50 stands for zero in the data rows.
Some points, one per row:
  35  56  27  67  37  58  60  69  66  40  52  53  58  36  50  48  26  44  56  22  53  41  74  27  41  67  59  50
  55  53  49  52  78  53  67  36  52  61  42  42  60  49  46  67  43  44  47  52  44  52  44  63  54  48  39  51
  48  39  64  33   6  24  11  41  57  49  75  57  65  64  49  39  68  45  57  73  45  76  19  48  20  28  58  47
   9  55  10  66  54  64  90  74  72  24  30  34  68  27  73  63   0  46  54   0  52  30  86  24  66  94  53  32
  37  67   5  76  75  99  99  75  56  36  21  37  58  25  43  73   2  42  48   0  60  21  99  30  50  68  56  63
  52  52  78  38  42   5  16  21  43  51  62  69  53  63  66  50  69  57  44  89  16  61   7  76  49  31  49  46
  55  41  30  38  13  71  31  81  36  49  63  28  53  67  32  52  71  45  46  34  74  67  65  30  38  41  51  62
  42  56  74  54  80  44  62  37  50  65  33  44  50  49  70  54  43  48  48  73  27  50  36  66  76  68  35  39
  70  64  80  56  99  48  93  28  43  73  21  63  30  42  62  59  48  57  49  61  39  41  51  85  76  57  42  54
  94  69  65  36  79  85  47  44  31  88  58  40  33  65  20  45  70  47  58  64  62  62  67  75  62  30  51  82
  71  52   9  35  14  99  38  99  38  41  81  30  45  60   1  29  65  42  65  13  99  51  86  15  31  35  50  75
  44  44  37  47  44  52  43  59  57  33  58  48  56  44  48  50  36  45  51  21  63  45  58  30  40  48  49  47
  47  47  84  49  44   0  34   0  51  54  46  72  53  49  69  63  65  53  43  96   0  67   0  78  54  44  52  37
  71  47  83  42  65  26  28  28  38  67  50  65  36  59  53  52  71  54  49  82  36  51  13  68  61  36  44  39
  29  38  61  56  41  19  37  46  65  38  47  59  63  53  84  57  42  49  46  51  25  55  22  36  43  59  61  30
  10  44  52  71  51   4  66  14  57  22  35  57  52  34  85  61  37  48  36  31  15  49  31  39  44  77  53  30
  34  68  38  68  80  68  88  54  53  42  41  50  59  27  53  56  12  49  47  19  46  47  78  55  58  66  57  57
  71  62  29  40  50  99  51  90  41  63  61  34  39  52  24  37  48  46  65  25  89  42  77  51  51  52  41  57
  17  44  15  60  55  61  71  67  68  19  43  42  63  29  56  55   4  49  50   0  64  32  78  23  47  68  53  44
   5  39  37  52  17  17  42  41  78   4  45  52  67  51  70  56  35  43  33  25  24  43  40  38  46  56  66  29
  18  54  22  63  40  55  62  54  63  34  38  39  64  34  64  57  14  56  55  25  49  37  79  29  56  73  57  42
  72  62  71  63  98  57  86  30  39  64  41  60  50  41  51  67  46  50  47  69  36  50  48  77  69  46  45  68
  45  32  44  27   0  26   4  53  58  42  72  51  64  66  46  40  77  61  58  76  64  76  27  30  11  33  55  48
  61  71  73  59  99  71  99  36  48  89  31  67  42  41  57  60  37  65  54  72  47  29  65  84  85  67  38  53
  31  51  76  67  66  12  62  28  70  52  30  68  50  46  85  60  34  55  48  74   7  44  16  58  67  68  44  19
  53  43  22  40   0  65  16  83  52  32  65  30  54  55  27  35  57  30  51  31  71  54  59  30  24  37  60  53
  13  49  25  66  56  60  96  61  69  35  31  57  71  23  68  64   0  58  51  16  51  30  95  41  56  71  64  57
  58  33  85  45  43   0   9  26  45  45  50  73  56  63  59  49  85  49  37  91  23  67   0  72  37  18  52  42
  22  33  61  43  24  21  34  43  57  35  54  62  65  50  66  51  46  48  49  71  32  52  22  54  37  51  49  30
  27  52  25  51  26  68  49  71  51  28  61  42  63  39  40  45  29  45  47  12  61  60  62  32  32  55  61  44
  50  58  73  62  84  19  71  12  36  55  35  62  40  41  68  59  55  52  40  59  26  55  33  68  53  56  42  50
  99  70  82  43  91  83  54  46  26  99  54  46  19  68  19  42  77  59  59  77  74  60  45  97  70  19  31  79
  43  68  35  71  79  77  99  50  61  50  26  43  57  36  57  67  13  45  43  20  50  34  94  53  74  65  53  63
  51  40  57  43  17  29  15  53  53  37  63  58  45  61  54  37  54  53  52  61  55  63  24  34  30  33  62  43
   0  37  25  70  32  13  68  46  77  13  33  62  73  16  77  71   3  45  37  28   8  37  56  33  56  83  47   9
  94  56  53  39  48  61  35  55  37  60  63  37  34  79  30  41  89  42  50  68  65  69  40  56  48  21  50  71
  94  73  84  51  99  75  77  43  33  91  37  62  25  58  33  40  77  60  53  85  57  49  58  97  77  35  27  68
  44  55  86  71  96  22  79  12  49  64  23  58  54  42  89  77  45  59  37  73  13  38  32  79  78  60  39  52
  28  37  21  43  15  63  34  87  57  23  55  48  60  46  49  36  42  54  58  23  72  45  67  13  27  60  65  39
  41  40  77  54  49   0  43  16  64  35  46  75  54  45  67  54  61  61  43  96   9  57   1  56  51  49  58  25
   1  34  33  58  31  25  49  49  73  10  54  63  76  37  80  60  17  54  48  30  24  47  48  32  45  70  62  23
Here are 40 more points, each followed by its number:
  25  25  35  42   4  25  10  55  68  15  65  53  67  53  61  46  44  47  46  29  50  54  33  14  14  40  58  34 0
  58  23  65  33   7  17   0  50  42  48  72  55  49  66  60  47  83  52  49  77  47  80   4  34  25  31  40  33 1
  38  50  68  57  67  21  54  38  63  42  39  66  55  53  87  61  42  52  44  56  17  48  26  50  56  54  55  32 2
  30  25  56  47  14  18  15  49  61  32  62  61  66  57  75  48  55  56  53  63  42  50  10  29  25  52  65  26 3
  44  27  48  50  30  32  35  35  58  43  54  58  56  51  58  52  56  49  41  60  52  54  31  45  36  50  58  49 4
  34  39  22  58  14  67  40  79  60  21  56  38  63  55  60  47  29  43  54   7  62  52  65  10  35  62  66  41 5
  43  52  26  54  38  74  56  70  48  38  53  43  57  38  42  48  23  51  55  19  70  46  82  30  52  50  50  51 6
  42  47  37  44   0  48  20  71  69  42  60  41  50  69  37  35  50  43  50  47  64  54  47  25  26  48  58  37 7
  38  42  90  45  60   0  47   0  52  46  41  78  60  46  81  68  62  46  36  99   0  68   0  80  51  42  42  20 8
  68  49  26  41  21  75  11  82  49  48  71  27  53  58  26  24  63  32  63  42  88  49  58  24  39  40  55  52 9
  98  60  71  27  45  78  16  70  31  86  73  48  31  82  29  29  92  55  65  75  88  51  39  61  42  28  57  65 10
  75  63  24  47  23  99  35  91  47  62  76  32  42  61  10  21  64  41  68  24  92  56  83  34  34  41  57  74 11
  67  40  25  42  31  71  39  89  51  42  66  41  52  56  40  43  43  39  59  24  92  58  61  26  28  38  59  58 12
  71  64  92  60  99  57  99  20  46  85  19  70  30  44  60  64  44  63  46  75  36  39  59  95  84  58  35  58 13
  53  67  31  63  70  71  99  52  58  42  33  51  45  37  40  59  32  39  41  19  44  34  84  59  67  55  53  58 14
  25  44  24  40   0  52  24  67  64  23  78  46  63  56  38  45  33  39  54  28  54  60  50  26  26  50  65  46 15
  54  62  42  74  99  65  99  49  55  53  15  55  55  33  59  82  22  50  41  29  38  29  78  56  63  62  44  55 16
  26  34  10  36   0  36  10  72  47  13  75  42  64  61  37  44  50  29  47  25  59  63  49   5  19  38  69  42 17
  45  64  69  57  94  43  89  21  47  73  27  58  41  34  60  62  34  56  48  61  33  35  50  81  78  64  39  51 18
  64  61  19  42  44  99  61  85  39  57  65  25  53  49  18  45  39  42  62  18  87  50  91  37  51  49  56  77 19
  36  57  74  65  96  25  72  32  62  49  31  72  50  44  66  62  38  62  44  56  17  29  42  66  72  52  47  40 20
   0  35  41  77  39  25  57  44  85  21  35  54  67  29  88  61   4  47  44  32  18  23  56  29  58  88  53  24 21
  70  33  72  37  13  34   0  49  41  55  72  50  45  78  36  42  94  49  46  85  51  67   5  39  29  14  60  48 22
  90  66   7  38  31  99  41  94  25  75  71  11  36  62   0  38  75  44  68  10  99  58  90  29  36  36  53  85 23
  70  51  53  34  36  62  44  62  36  56  65  45  41  56  34  36  67  44  59  64  72  45  50  36  41  33  55  51 24
  42  65  30  61  88  68  93  52  54  44  38  44  46  33  38  60  20  46  57  18  47  33  93  50  73  63  51  70 25
  28  45  26  64  48  54  66  47  54  29  41  47  51  22  56  52  22  35  45   0  57  31  81  19  49  68  48  46 26
  40  47  66  61  57  18  34  39  65  43  52  58  60  41  68  43  51  48  47  77  34  48  21  47  52  57  52  27 27
  90  79  85  54  99  84  87  40  33  91  25  47  24  46  41  47  61  65  53  66  43  35  58  99  86  58  37  67 28
  70  53  64  42  85  58  66  42  41  74  43  54  37  59  56  54  59  50  56  72  48  50  55  73  67  50  44  59 29
  86  52  69  28  56  70  26  67  33  72  64  57  33  68  30  28  83  60  65  77  76  55  49  60  44  31  45  59 30
  48  41  22  47   2  60  28  76  57  29  65  27  62  50  34  46  53  46  61  19  85  44  51  11  27  41  59  56 31
  17  32  27  46   0  27  13  67  50  16  53  40  71  54  44  47  48  37  35  35  43  73  34  13  15  47  63  30 32
  46  56  33  58  85  96  95  67  59  50  29  47  40  32  49  42  15  53  52  30  71  20  99  53  75  81  51  53 33
  99  55  66  17  50  66  19  61  23  82  77  44  40  73  16  42  99  39  61  78  61  73  38  62  44  19  48  68 34
  67  48  83  29  42  29  18  29  47  64  57  63  39  73  47  38  80  57  48  95  44  56  13  78  38  32  46  48 35
  26  39  69  57  52   8  46  34  77  32  36  67  60  52  83  49  48  57  47  65  20  44  19  44  33  62  56  31 36
  58  60  75  50  70  30  44  36  51  69  46  62  41  54  52  46  56  49  53  74  35  53  35  66  55  52  42  43 37
  15  37  28  50  12  42  34  58  55  22  50  47  68  47  52  60  35  57  46  34  48  50  53  16  31  56  66  41 38
  28  45  28  55  46  74  65  80  57  35  55  44  57  49  60  46  20  49  57  13  56  31  74  22  49  71  57  47 39
Which two of these numbered points are nearest to each point below, ignoring the 3 directions in which the first points spread most? Their numbers follow each, nearest first.
  92  67  55  53  88  81  81  59  36  78  45  49  38  45  52  52  54  56  62  47  71  44  68  75  80  49  52  78 > 12 29
  53  53  23  49  24  76  43  80  42  43  67  41  49  43  36  39  40  49  59  27  78  53  81  27  44  47  51  52 > 6 18
  14  38  50  62  51  16  56  41  73  38  45  71  67  40  83  62  30  63  51  58  34  35  36  47  54  75  50  21 > 30 3
   8  16  17  56   0  24  36  62  63   2  62  47  81  42  65  57  32  39  41  31  48  56  39   8  19  54  67  31 > 4 22
  99  58  75  30  61  61  27  35  20  81  52  57  37  81  28  58  99  51  48  85  59  69  25  72  30   6  47  66 > 16 38
  16  50  55  62  78  18  76  14  71  42  35  59  63  43  63  68  28  46  38  42  18  39  37  65  56  58  49  40 > 25 0
  41  52  61  56  61  33  57  32  48  55  30  58  55  49  61  68  48  62  39  68  28  45  46  57  59  56  55  48 > 38 22
   0  53  17  67  45  44  79  53  83  17  49  55  71  23  67  67   0  42  47  10  20  35  71  34  55  87  67  31 > 15 19
  35  34  73  57  44   0  17  16  63  33  44  62  68  47  65  56  62  55  37  89  14  62   8  44  33  33  49  21 > 16 0
  67  58  54  52  65  51  67  55  49  57  43  53  53  48  68  59  51  57  59  51  54  45  48  64  62  53  53  55 > 12 2
  44  34  52  43  38  40  31  53  60  39  54  59  46  52  54  37  50  48  50  74  55  48  33  49  46  56  55  31 > 33 30
  18  37  40  44   7  30  38  51  58  30  53  44  61  48  51  48  41  53  49  38  46  51  42  35  34  57  61  38 > 18 19
  24  39  41  68  32  18  42  43  67  36  50  55  66  47  65  70  53  57  46  49  31  52  23  34  39  59  52  34 > 22 31
  48  52  88  64  99  15  76  10  55  58  19  76  43  45  83  70  46  60  33  75   0  42  27  94  81  57  43  27 > 2 20
   0  32  22  76  40   4  81  53  92   2  36  53  72  32  80  63   3  52  41  26  12  42  47  20  49  84  51  28 > 25 19
  98  69  71  34  73  91  50  56  29  80  49  41  22  63  26  33  79  63  58  62  69  51  55  79  58  39  41  73 > 28 35
  64  57  57  46  75  79  61  67  49  64  36  44  46  53  39  38  63  52  52  53  71  38  70  58  49  53  38  58 > 36 30
  73  69  84  62  99  45  71  26  46  79  19  68  30  51  61  55  48  67  45  77  34  42  38  95  76  52  39  54 > 35 37
  59  66  58  56  93  74  79  47  47  57  31  43  41  38  52  50  41  59  49  44  40  34  58  72  77  69  42  55 > 28 35
  37  49  20  60  40  78  79  76  74  31  49  29  55  43  52  44  27  56  58   9  74  30  85  25  53  70  51  58 > 36 31
  73  51  63  30  41  79  24  70  32  67  71  43  40  77  34  30  73  50  68  58  70  52  49  40  42  37  54  63 > 39 10
  11  49  36  68  52  31  79  46  62  25  40  60  64  23  73  56  14  51  50  38  38  25  59  24  58  78  58  28 > 24 18
  48  46  44  49  31  42  34  51  53  46  56  44  52  57  59  44  59  53  54  67  71  52  40  37  43  54  48  45 > 3 27
  91  49  68  28  30  48   1  29  17  68  77  52  28  68  24  32  99  37  47  72  72  68  30  57  33  12  38  56 > 26 6
  22  37  67  58  52   0  62  15  68  33  49  76  70  45  74  70  36  54  35  74   4  63  25  57  50  58  49  24 > 8 19
  74  61  11  28  26  99  50  74  38  51  66  33  31  66   6  40  68  34  52   4  95  53  99  44  45  26  55  78 > 14 25
  28  32  35  45   0  26   3  71  64  27  68  47  61  61  43  36  49  40  49  40  58  61  38  13  10  49  58  29 > 37 7
  70  51  76  34  30  37  16  39  48  75  73  53  38  74  45  41  90  50  62  74  46  67  19  66  43  30  50  57 > 11 18
  69  66  52  48  67  69  64  58  38  63  53  45  42  41  37  35  49  44  62  52  74  37  69  43  57  51  52  60 > 24 27
  62  71  27  49  77  95  66  78  43  55  39  38  39  41  31  36  31  46  62  20  76  36  97  42  59  60  50  60 > 37 30
  16  25  19  38   0  33  24  64  64  12  79  51  75  52  49  47  43  42  49  35  56  68  45  17  21  44  60  34 > 8 19
  49  54  57  61  96  60  84  44  53  55  32  46  51  38  63  51  39  50  55  51  43  34  64  65  75  73  46  61 > 29 39
  67  45  85  44  50  16   7  28  52  61  64  60  49  63  53  43  80  49  52  99  34  60   0  63  43  30  51  31 > 27 9
  74  49  86  29  61  28  29  22  30  83  51  66  43  78  43  65  87  64  46  99  37  64   6  80  56  23  42  47 > 38 18
